In the rows, zero is written as 128.
One turn moves each row of this set onto another row. After a few examples, where does it send each row asked below?
q800: [148 104 138 116 141 126 171 140 131 143 137 133 132 161 110 121 115  87
 121 174 107 146 121 128 109 132 118  96]
q463: [110 118 126 102 120 158 134 118  94  96 124 113  82 129 121 118 141 147
 155 153 133 141 153 148 132 128 166 145]
q562: [ 93 149 124 106 126 115 129  96 133  96  99 155 115 141 138  88 104 127
  93 102 152 150 130 102 117 129 116 107]
q234: [104 135 143 114 135 122 176 123 139 150 149 107 153 145 112 127 168 128
  93 135 105 107 135 121 119 129  92 127]
q116: [124 145 124  67 120 127 137  79 124  98 107 155 152 129 107 120 130 139
 106 135 113 112 163 116 159 143 149 157]
q521: [149 143 128 116 143 149 140 113  98 130 108 100 142 111 153 152 152 123
 106 153 148 102 132 145 144 122 165 119]
q610: [145 112 135 112 105 151 167 125 101 125 127 155 131 119  87 145 144 160
  79 127 123 156 113 132 149 106 179 117]
q264: [137 148 118 119 107 124 129 122 169  95  89 100 116 123 136 115 123 102
  92 127 156 107  85 108 135 116 126 123]
q650: [108 110 131  87 105 104 161 116 128 126 126 138 143 118  42 114 159 138
 125 132 111 154 151 138 136 109 160 118]
q78: [ 95  82 143 104  85 147 123 147 117 133 149 119 120 107 141  99 148 138
 116 133 133 125 114 149 148 146 131  90]
q367: [136 149 166 110  90 133 112 102 133  83 102 122 129 143 171  98 139 125
 139 168 131 146 127 142 118  96 130 127]
q8: [162 149 122  94 156 146 153 100 149 119 145 114 133 181 117 115 144 149
 110 122 170 132 142 117 132 147 148 115]
q480: [100 119 117 116 113 119 117  93 126 104  93 154 136 138 143  92  98 133
 120 103 149 152 110 104 116 119 100  95]
q795: [108 104 123 149 128 131 110 101 148  86 143 114 133 144 133 147 125 113
 126  99 140 141 120 137 104 107 108 106]
q45: [130 103 144 123  99 124 154 146 115 137 125 114 133  99  76 110 181 132
 124 150 163 135 135 139 117 116 179 111]
q399: [113 108 121 151 166  90 131 107 163 109 142 117 131 142 123  95 127 120
 107 133 150 108 111 132 144  95 109 123]
q435: [151 128 171 118 115 127 120  90 125 104 124 134 160 165 161  98 121 133
 140 146 130 152 150 113 132 105 114 127]
q156: [102 104 144  97 101 111 174 114 148 125 117 152 124 117  51 139 152 144
 128 143 113 147 145 124 141 106 153 116]
q960: [123 102 114 149 134  93 124  99 168  89 127 135 145 137 130  93 131 130
 107 132 150 103  93 131 133 101 109 144]
q79: [159 116 157 145 124 151 134 100 127  80 119 137 143 162 164 128 128 109
 141 156 122 139 130 132 151  93 128 119]
q663: [125 101 135  92  96 130 141 128 123 116 130 170 153 104 133 112 132  71
  98 163 109 106  98 137 128 117 141  98]
q771: [138 125 123 108 104 140 154 139  93 123 115 146 133 120  80 138 162 134
  88 122 128 160 121 144 145 119 192 109]
q847: [ 72 138 130  97 109 136 180 118 133 120 113 143 112 153  89 113 145 125
 112 146  92 134 138 114 126 147  98 118]
q798: [120 107 149 121  88 128 139 146 132 146 120 136 121  93  87 117 178 152
 128 160 161 124 135 137 116 114 163  96]
q608: [124 123 105  96 133 179 153  78 120  97 128 139 126 151  90 105 123 121
 122 142 149 116 102 118 176 110 153 101]
q735: [131 143 122 129 104 114 135 115 158  89  79 106 107 146 135 120 115 122
 106 141 155 136  81 112 110 124 118 129]
q616: [106 103 124 132 117 148  96 112 140  88 152 109 112 140 122 120 118 119
 129  85 140 142 123 119 122 102 113 106]
q596: [138  93 133 107  93 151 169 145 131 110 125 137 124 115 144 108 145 135
  77 129 132 113 101 131 170 159 148 127]
q948: [158  89 140  88 102 137 137 155 118 126 154 154 125 146 129  69 133 125
 132 134 118 141 111 123 102 121 128 141]
q580: [132 137 154 121 112 107 122  91 155  78 100 152 146 153 150 109 132 108
 137 179 111 129 135 140 156 102 125 123]
q702: [140 140 133 113 111 112 147 138 112 157 110 143 172 137  56 119 165 130
  96 142 141 128 139 102 134 132 155 113]
q607: [107 134 154  78 102 100 139 134 137 105 149 156 125 147 130 123 154  97
  94 150 110 134 128 137  77 133 139 143]
q315: [143 149 143 114 106 124 139 131 119 165 125 142 163 136  69 132 158 162
  84 145 135 128 139 109 118 128 138 110]
q933: [121 117 133  95 141 113 114 104 120 154 127 101 156 133  99 101 129 142
 163 166 129 106 158 121 157 123 123 120]
q942: [ 63 133 136  80 131 110 130  86 144 106 129 119 114 153 107 141 145 110
 131 156 157 121 117 136 154 115 161  97]
q479: [111 147 129  71 119 133 118 109 139 128 136 120 137 127 138  97 181 142
 146 111 175  97 118 125 128  98 148 120]

q463 turns into q116
q562 turns into q264
q798 turns into q156
Now find these:
q702 turns into q45
q596 turns into q234
q663 turns into q800
q435 turns into q367
q960 turns into q795
q942 turns into q608

One turn moves each row of this set onto another row. After a few examples, where does it send each row asked below?
q135: [159 115 116 122 108 124  74  94  62 115  96  93]
q978: [107 115  98 105 117 123  66 107 119 198  87 108]
q301: [137 164 131 118 108 121  91 109  64 124  78  88]
q73: [171 104 111 112  75 121  65 109  60 187  81 119]
q317: [110  90  82  94 114 122  80 141 119 183  74  90]
q427: [151 119 107 118 108 125  79 115  50 105  87  82]
q280: [ 95 112  92 112 128 139  63 123 118 177  81  92]
q199: [117  92  84  91 107 114  81 135 117 195  79  97]
q94: [121 142 137 110  82 102 116 134 100 177  65  97]
q403: [167 124 108 104  85 100  88 108  41 136  93 100]
q878: [140 162 135 118 106 120  89  99  69 128  82  93]
q306: [147 104  81 118 115 136  65 170  65 141  62  82]
q376: [162  95 115 132  98 149  48  97  80 163  84 110]
q996: [144 104  89 117  97 147  69 159  46 141  61  86]
q194: [176 107 100 107  87 104  62 122  72 193  84 121]
q781: [155 124 103 106  93 109  90 126  39 118  85  86]
q868: [150  95  98 138 128 149  46 132  91 140  78  91]
q343: [115  88  87  96 111 118  78 127 125 192  79  97]
q138: [142 166 131 109  99 112  96 106  59 134  80  95]
q275: [104 136 137 128 106 131 106 139 111 144  61  79]
q184: [169  96 110 131 111 129  47 101  96 173  90 113]
q398: [110 122  93  92 101 108  78 122 103 212  82 110]
q692: [142 165 135 116 101 114  92  98  65 136  84  96]
q185: [ 91 118  81 100 121 134  75 148 101 175  71  85]
q623: [125 137 149 122  89 108 105 111 116 176  72 103]
q41: [115  91  81  90 108 116  82 144 115 188  74  93]
q108: [138 167 128 111 103 116  95 112  59 127  76  89]
q5: [112  87  85  98 117 123  77 132 124 184  78  92]
q586: [115 133 147 132 104 127  99 113 123 155  71  92]
q905: [160 110  94 103  74 122  76 148  40 172  68 104]
q411: [161 114  85 101  89 107  75 166  52 176  67 101]
q177: [101 124  81  88 105 113  84 150  92 196  73  95]
q464: [147  94 103 133 111 162  51 128  71 135  70  88]
q21: [168 120 117 115  92 108  79  89  56 132  99 103]
q309: [109 143 131 113  93 114 116 151  97 157  57  81]

q878 turns into q301
q21 turns into q135
Now find these:
q996 turns into q905
q5 turns into q317
q280 turns into q185
q411 turns into q194
q275 turns into q309

